A single turn carries every row of the set below to another of its rows. Some are shown first; where does it send the rows asked next?
Q723: [ 14  11  -9  21  -1   4  -5 -27  -6  10  -7  -4  10]
Q222: [ 11  10  -8  -8  16 -12   1  13  29 -10  12 -10  10]
Q229: [ 19   9   4  -8 -12   3   2 -12  42   7 -11 -13   8]
Q107: [ 15   8  -8   2 -20   3  -9 -15 -27  -1   1   1   7]
Q409: [ 18  10   1  -4  -6  -4   8 -15  40   8 -13 -18  10]
Q961: [  8 -18  -3 -22  -4 -19   7 -18  -4 -23  -2   2  23]
Q567: [ 21  14 -12 -28  -4  -2  12 -19   4  22   3  32  15]
Q143: [ 14  10 -11   5 -15  -3  -4 -18 -29  -1  -1  -3   7]
Q716: [ 11   8   5  -3   1  -5  12  -8  40   4  -4 -16  25]
Q721: [ 13 -11 -16  -7  -9 -15   3  -2 -21 -14   8   9  29]
Q456: [ 14   6 -10 -20 -21  -1  -5  14 -19   1  -4  21  18]
Q748: [ 19   3   2  -4  -8  -1   4 -16  42   2  -6 -17  12]
Q515: [  6  13  -4 -29   3 -24  16 -11  -9   3 -26   3  12]
Q590: [  8   8  -7 -43   1  -1  -8   8   5  12   3  20   5]
Q745: [ 10  20  -7 -12  16 -11   2  17  28   0   4  -8   6]
Q989: [ 11  16   8  -8  -3  -1  10  -1  40  12  -9 -11  19]
Q485: [ 16   4  -5  17 -11  16 -15 -23  -3   3   1   2  11]
Q932: [  9   0   5 -40 -21   0  -6   1  -1  -7 -13  18  11]
Q422: [ 21   3 -17 -18   6 -13  20 -31   2  14  10  23  22]
Q194: [ 15  14  -9   0 -19   1  -7 -14 -29   4  -5   1   4]
Q204: [ 10  14 -18 -10  -2 -21  13   3 -25   7 -12   9  20]
Q814: [ 12  14  -5 -14   8  -3  -5  19  31  -7  11  -4   7]
Q780: [ 23  -5 -12 -24  -8   0   7 -25   8   7  17  30  21]
Q99: [ 12   7   9  -7  -8   4   4  -2  42   3  -1 -10  23]
Q284: [ 15  18  -5  13 -11  14 -13 -19  -5  16 -11   4   4]
Q483: [  6   9 -18 -29  24 -24  12  -8  -3  13   0   5  11]
Q967: [ 10 -18 -12 -29  10 -11  -4  -8   4  -9  21   9  19]

Q721 -> Q204
Q745 -> Q814
Q590 -> Q967
Now find these:
Q143 -> Q194
Q567 -> Q780
Q515 -> Q932
Q409 -> Q229
Q485 -> Q723
Q99 -> Q716

A single turn carries every row of the set below to another of its rows. Some are shown first; where does it send the rows asked next?
Q864: [-19  -4 -14  10  18  -7 -21  16   9  -1  -7 -11   3 -17  17 -20   7 -13
 -15 -11  -4 -20 -32  11  26 -23 -11 -25  -1   7  -8  15   4 -16]
Q771: [-17  11   2   6  -8 -17 -15   2  25 -17 -10   9   2 -16   2  -5  -9 -20
 -16 -19 -13 -30   0   0  28  -6 -19  20  -1  33  39   1   2   1]
Q179: [-18  -9 -13  15   7  12 -17  14  -6  -7   0  -6  15  -5  -9  -1  20 -10
   3  -9  14 -16  -3   1   7 -23 -16 -20 -15 -15   4 -12  -8 -35]
Q596: [-18 -22 -10   7  -2 -16   3  -5  21 -13 -17   5  11   9 -22   0   6 -28
  17   2 -18 -38 -12  -5  -4  24  -8  12 -15   1   2 -21  12  13]
Q750: [  1   7  -8   8  -1 -21 -25  -4  29 -14 -35  -6   3  -3  -3   3  14  -8
 -31 -10 -10 -30  21   5  25   2 -23   9 -14  15   9 -11 -20   2]
Q964: [-15   1 -10  15 -15  -5  -9   2   1   3   2  23 -16  14  14  -9 -32   4
  10 -30 -16 -23   1  11 -11  -7   5  13 -13 -13  20  -2   1   4]
Q94: [-27  -9   1  12  20  -6 -16  14   9 -24 -15  10  21   9 -17   8   2  11
  -4 -25   5  -6 -18 -14  -7  -8 -29  23  -7  10  17  -1  -2  12]
Q562: [  0 -12 -26  17  17 -20 -14  -1  30   1   3  19  28  15  15  25 -10 -10
  16   2 -17 -16  13  15   6  -9  12   4 -22   1   0   9   0   6]
Q530: [-30 -16  25  36 -14 -11   9  -4   8  -6   8 -13   1  -5   5 -10  -1 -22
   3 -12   9 -22 -18  14   8   0  -7  11  -5   5  -7 -12  14 -16]
Q49: [-33 -24 -12   9   2 -10  -7   8  12 -15 -13  21 -19   9  -2  -4   8  -8
 -41 -19 -32 -23 -16  -3  -3 -12   2  15  -9 -11 -13  -8   0  -1]
Q858: [  0 -14   0  19  28  -9 -25  10  25  -2  13  10  21   7  12 -18  -6 -13
  27 -13  -1   1  -5  24  -1  -1  -4  -7  11 -13   5  11  -2   5]
Q983: [ 21  -1 -16  -5   1 -12 -14   9  16   0 -15  14   4   4   2 -19 -15 -27
 -10 -19 -14 -29  11  11  37  10 -10 -17   4  -9  -5   3   9  11]
Q264: [ -8  30  -9   4   8 -37  -8  11  36 -16 -10   1  -2  -1 -11 -12   6 -18
 -30 -18 -10 -14  18   5  17   3 -16  -9  -3  -4 -22  -7  -1  -2]
Q987: [-22 -20   1  23  10 -12  -1  -6   2  -9  -5 -13   7 -13 -14   7  21 -15
  -4 -17  18 -21  -6  14 -17 -12   2 -12 -20  15 -18   2   4 -26]
Q556: [ -5 -12 -22  17   6 -28 -14   3  26   8 -11  16  -4  16   0   3  -3   7
  20 -26 -14   4  21  -4 -10 -10  20   6 -18 -14  12 -10   0  -2]

Q750 -> Q556
Q264 -> Q562
Q964 -> Q530
Now find these:
Q983 -> Q858
Q596 -> Q94

A single turn carries every row of the set below to another of its rows. Some are shown first; where does it send the rows asked next?
Q181: [-24  -2  -6 -16  -5  -2 -28  17 -10   3  -2  21  13  -2]
Q291: [-16   2   4   9  -1   8 -24  22  -6  19  19   1   9  -1]
Q450: [  1  -6  10 -26   5  -9 -10  -1 -10  -2 -31  26  -6  16]
Q726: [-11   3  19 -15  31  -7  -6  -7  -3  13 -11   6 -16  25]
Q502: [-21   4 -12   7 -12   7 -25   3 -13  14  10  15   3   0]
Q920: [ 11 -15   3  15   5  22  -2  -6   3   4  16 -17   3  18]
Q38: [-12  -2   7 -20   7  -9 -11   3 -17   7 -29  28  -1  16]
Q277: [-16   6   6   1 -16   1 -32  17  -8   7  15  10   8  -6]
Q724: [ 21 -23   9 -18  -2   3  -5   0   8 -26  -3  -5   6   9]
Q300: [ 22 -16   5   9   1   4   3   6   3  -9  15 -17  -1   1]
Q990: [ -5  -6   3  15  10  12 -11  21  -1  19  20 -11   7   2]
Q248: [-28  -4  -6  -3   9   5 -19  22 -11  14   2  10  20   5]
Q867: [ 12 -11  16 -27   8  -4  -5  -4  -3  -5 -30  18  -8  20]
Q449: [ 14 -15  20 -21  16   3   0  -3   0  -3 -26   8  -4  27]
Q180: [ -3   0  15 -15  28 -13   3 -12  -5   2 -14   6 -18  23]
Q350: [ 10  -4  -5 -10 -25   2 -23  -9   0 -10   4  13 -11  -5]
Q479: [ 22 -12   7   1 -14  -3  -4   0   0 -21  11  -8  -2  -4]
Q630: [-16   6  22 -16  27  -7 -11  -8  -5  12 -11   9 -13  26]
Q928: [ -7  -6  -2 -25 -15  -6 -27   9  -4 -14  -6  21   6  -5]
Q496: [ 23 -17   4   3  -5  17  -5 -11   8  -9  11 -13  -5  12]
Q649: [ 12 -14   5 -26 -13  -4 -18   2   4 -26  -6  10   3   0]
Q833: [  7 -27  18 -10 -22   0 -25   1  -5 -17   7  12 -14   1]
Q309: [ -9   5  19 -17  17 -16  -5 -16 -11  -4 -15  11 -14  24]
Q111: [ -7 -20  11 -10 -20  -2 -33   9  -9  -4   7  22 -14  -4]
Q61: [ -5   2  16 -15  22 -16   1 -15  -9  -4 -15   8 -17  23]
Q729: [ 16 -26   8  -6  13  11   4   4   6 -15   2 -16  12  17]
Q202: [  7 -15  22 -12  23   7   3  -1  -3   4 -23   2   2  33]
Q522: [  0 -21   3   3  23  15   4  12   1   2   6 -16  19  19]
Q227: [-17   8  23 -17  21 -10 -13 -11  -8   7 -12  12 -11  27]
Q687: [ 11 -13   4  14  11  10   0  15   2   7  19 -18   3   3]
Q970: [-16 -27   3  19  12   9  -6  17 -15  17  16   0  -1   8]
Q413: [-15   7  22 -17  17 -14 -10 -13 -11   0 -14  12 -13  25]
Q557: [ -6 -11  19  -6  26   7   2   3 -10  12 -22   4   8  35]
Q521: [ -9   3 -11  -4 -22   2 -28  -2  -8   2   6  20  -5  -6]
Q910: [-17  -5  14  -6  22   3  -3   6 -17  16 -23  12  10  30]
Q742: [-19 -13  -3   5  21  12  -5  20  -7  14   6  -5  22  15]
Q26: [ -5   1  16 -14  32  -9  -1  -9  -3   9 -12   5 -18  24]
Q781: [-20 -17   4  -2 -10   0 -31  17 -13  11  10  22 -10  -5]
Q561: [-23 -20   0  10   3   5 -20  20 -16  20  14  13  -4   0]
Q749: [ -1 -35   9  19  11  10   2   9 -11   3  16 -10  -2  14]
Q792: [ -7  -9  -3  20   8  21  -6   1  -5  16  17 -11   8  16]
Q370: [ 14 -34  20  -1 -12   4 -12  -2  -4 -21   9  -2 -11   9]
Q243: [ -5   3   8  -5 -26  -5 -29   8  -8  -9  11  10   3  -9]
Q321: [ 11  -4   8  -5 -25  -7 -17   1  -5 -21   9   3  -1  -7]
Q468: [-20  -1   8 -12  14  -4  -9   6 -20  14 -26  23   6  22]
Q323: [-20   0  -9  17   1  15 -16   5 -12  20  15   2   8   9]
Q362: [ 23 -12   0  -7 -17   9 -14 -13   7 -15   7   1 -11   3]
Q984: [ 11 -37  17  11   1   8   0   1  -6 -12  13 -11  -6  14]

Q910 -> Q450
Q726 -> Q413
Now find these:
Q687 -> Q277
Q181 -> Q724
Q970 -> Q111
Q350 -> Q920

